In the rows, zero is written as 128.
A single turn carries every row of the set below to another of its rows. Some are shown first; where does it send the rows asked next?
bezet: [118 123 106 153 135 159 125 138 106 131  96 156 134 114 131 128 122 115]
kov: [151 146 135 139 119 110 115 135 123 144 137 161 102 131 114 135 147 120]
Diluz: [107 150 151 141 158 124 100 139 139 141 121 127 150 131 145  98 108 115]
fizos: [118 142 114 143 177 116  90 125 139 148 118 146 134 133 134  97 147  98]
Rezu: [ 95 125 126 139 122 113 139 151 117 164 130 146 135 133 152 120 134 122]
Rugup: [122 142 126  93 147 137 116 135 119 111 131 129  88 123 123 162 128 110]
Pif: [119 114 102 141 144 161 132 140 107 131 109 157 126 101 136 118 131 108]
duf: [113 151 117 118 186 147  91 120 128 127 114 116 128 142 143 130 119 101]
tedal: [128 144 117 136 179 119  89 122 131 151 124 151 135 140 134 103 152  96]
vepe: [ 89 127 128 106 160 120 100 130 151 142 122 141 146 118 157 112 127  87]
Faza: [ 99 149 115 122 183 143  92 122 131 133 107 113 124 136 143 120 117 101]
vugig: [116 114 112 150 132 152 133 144 118 124 109 157 140  99 129 121 127 113]
Duz: [ 92 127 136 100 153 120 100 126 150 141 128 141 151 122 153 124 131  87]
Dived: [114 149 161 135 157 123 103 139 137 138 133 125 154 132 140 103 113 116]
mefa: [108 129  77 141 152 122 120 133 124 140 107 149 122 146 145 151 142 115]
Gini: [148 152 155 117 137 133 120 147 109 130 133 150 108 142 143 136  99 132]
tibe: [138 123 124  91 136 113 118 136 134 128 134 183 112 126 149 149 129 101]
sukif: [143 152 133 143 148 110  94 129 135 142 130 163 103 148 117 120 154 108]
Nogu: [130 156 172 125 138 133 112 143 129 133 137 138 115 145 146 120  98 125]
Tuki: [ 99 122 113 130 143 123 144 156 141 119 132 128 140 119 157 141 114 128]
Gobim: [142 123 117 100 127 116 120 129 139 134 133 178 107 122 148 153 133 101]
Nimi: [104 118 116 140 126 161 131 141 105 136 105 150 131 103 134 124 123 111]
rebu: [145 148 136 133 130 105 107 139 120 135 134 162 104 134 105 136 152 118]
ved: [128 137 122  97 136 139 124 131 129 115 133 130  89 119 131 165 122 109]
binaf: [153 152 146 125 132 138 125 140 113 131 136 141 100 137 141 139  99 131]
vit: [122 136  96 147 171 136 137 147 106 143 130 126 106 137 144 118 134 129]
Vibok: [118 148 123 101 168 147 103 126 134 113 127 124  86 136 135 148 124 101]
ponod: [118 123 136  94 139 112 107 133 159 130 136 173 121 126 155 136 132  90]

mefa moves to Tuki
Diluz moves to fizos
bezet moves to vugig
Where do these go?
sukif moves to ponod
tibe moves to Rugup
ved moves to binaf
Dived moves to tedal

A single turn carries every row of the set below to another of its rows. Some are shown first; where does it send the rows asked next?
mavev: [140 128 111 138 156  94 108 116 103 135 149 174 134 123 144 108  89 143
 113 119 116 122 106 132 156 154 131 115]
lupag: [115 165 105 150 143  84 152 177 118 147 117 129 122 145 148 147 107 135
 140 141 157 139 105 136 107 129 134 126]
Fimo: [159 162 114 109 150  77 105 182  97 111 125 150 108 130 135 113 111 148
 129 140 131 130 109 112 126 119 100 124]
Gibis: [136 146 115 131 140 106 143 133 118 150 138 156  99  85 175 122 103 134
 137 125  97 144 115 115 153  81 117 117]
bub: [137 137  94 113 143 125 114 152 107 169 112 149 138 132 162 117 116 138
 175 161 113 122 108 134 124 144 106 127]
Zubuf: [170 155 114 126 159 117 128 149 110 157 111 149 124 134 200 126 123 167
 111 151 117 109 121 125 147 123 120 115]
tagun: [119 165 109 153 152  89 171 161 125 147 111 140 126 142 148 143 106 141
 150 149 148 144 115 133 111 128 133 128]
mokab: [117 152 128 109 155  83 122 132 109 142 126 162 127  99 149 137 118 150
 130 138 111 112 105  75 154 142 121 131]
zuzop: [118 173 112 136 158 118 125 148  76 124 116 130 117 154 174 117 119 155
 115 121 143 159 102 131 155 135 129 101]
Tet: [133 146 122 144 133 111 155 146  92 113 106 146 109 109 135 127 139 151
 106 140 116 127 120 127 117 126 158 102]
defod: [127 163 102 151 151  99 149 128 106 139 108 142 114 128 130 131 120 149
 155 131 120 130  77 102 116 135 136 144]
Vedol: [122 139 100  94 137 127 136 161 102 115 136 148 123 140 133 120 103 129
 118 114 113 128  85 140 147 116 120 109]
libu: [130 147 127 139 130 114 135 148 125 139 126 146 124 130 153 155 128 161
 107 120 141 130 120 156 137 121 164  81]
Mifi: [146 150 135 167 124 113 130 143 121 158 159 144 111 117 148 126  98 105
 143 143 118 140 105  99 136 123 129 125]
sofi: [135 140 107 120 131 103 140 118 100 171 138 132  99 121 138 115 122 133
 148 129 119 143 112 136 173 118 146  88]
relav: [132 184 139 105 121  86 136 162 134 125 118 130 137 111 156 131  97 129
 139 142 123 133 107  90 128 131 117 130]
Nabob: [123 134 141 112 156 120 138 178 118 137 141 153 111 130 178 129 126 166
 145 154 111 148 112  98 123 124 103 116]
lora: [116 155 101 157 147 110 118 143 133 166 128 142 107 110 128 152 127 147
 155 138 119 138 147 133 153 130 118 104]
Vin: [142 160 119  99 136 139  99 148  96 108 124 160 131 126 155 147 132 155
 121 145 122 140 140 119 148 119 128 117]
Vil: [129 135 123 143 138 136 128 124  94 140 138 163 115 176 159 139 111 132
 136 136 143 129  95 142 120 129 117 137]
kuvuf: [150 170 117 102 133  96 106 128 129 148 135 166 126 118 162 105  89 127
 121 124 141 123  88 132 155 114 128 145]
til: [135 151 124 133 133 101 126 152 133 134 126 141 113 143 156 147 130 172
 106 126 141 139 127 157 133 125 149  77]
logi: [126 110 106 159 140 104 108 141 103 154 110 166 119 106 178 119 113 157
 131 144 120 144 121 123 115 144 142  92]
Nune: [138 137 131 118 139  91 101 129 113 172 131 145 124 111 195 112 121 168
 143 127 144 143 127 154 143 133 125 112]
Zezaf: [102 164 136 138 140 101 124 153 119 141  95 149 100 148 157 124 116 142
 137 151 125 109  98 128 120 146  89  97]
takir: [156 137 119 126 116 114  93 148  92 147 118 126 129 131 169 127  99 141
 136 103 130 103  86 117 130 130 113 125]
kase: [151 128 122 119 137  86 101 134 112 165 139 154 132 103 191 121 126 168
 149 130 136 155 126 141 137 128 130 104]
bemu: [147 155 120 114 128  92 112 123 132 153 139 175 128 113 149 105  98 119
 127 122 136 116  93 145 151 122 117 143]
kat: [117 178 138 100 121  89 136 155 133 127 120 142 134 107 144 128 102 128
 138 136 129 147 107  80 141 132 125 124]
zibus: [133 149 104 141 125  80 134 133 103 126 140 151 113 133 137 167 110 114
 130 144 130 146 143 104 140 112 123 107]

Gibis moves to Mifi
lupag moves to til
Where do these go?
Zubuf moves to takir
bemu moves to kat
Vedol moves to Nabob
defod moves to Tet

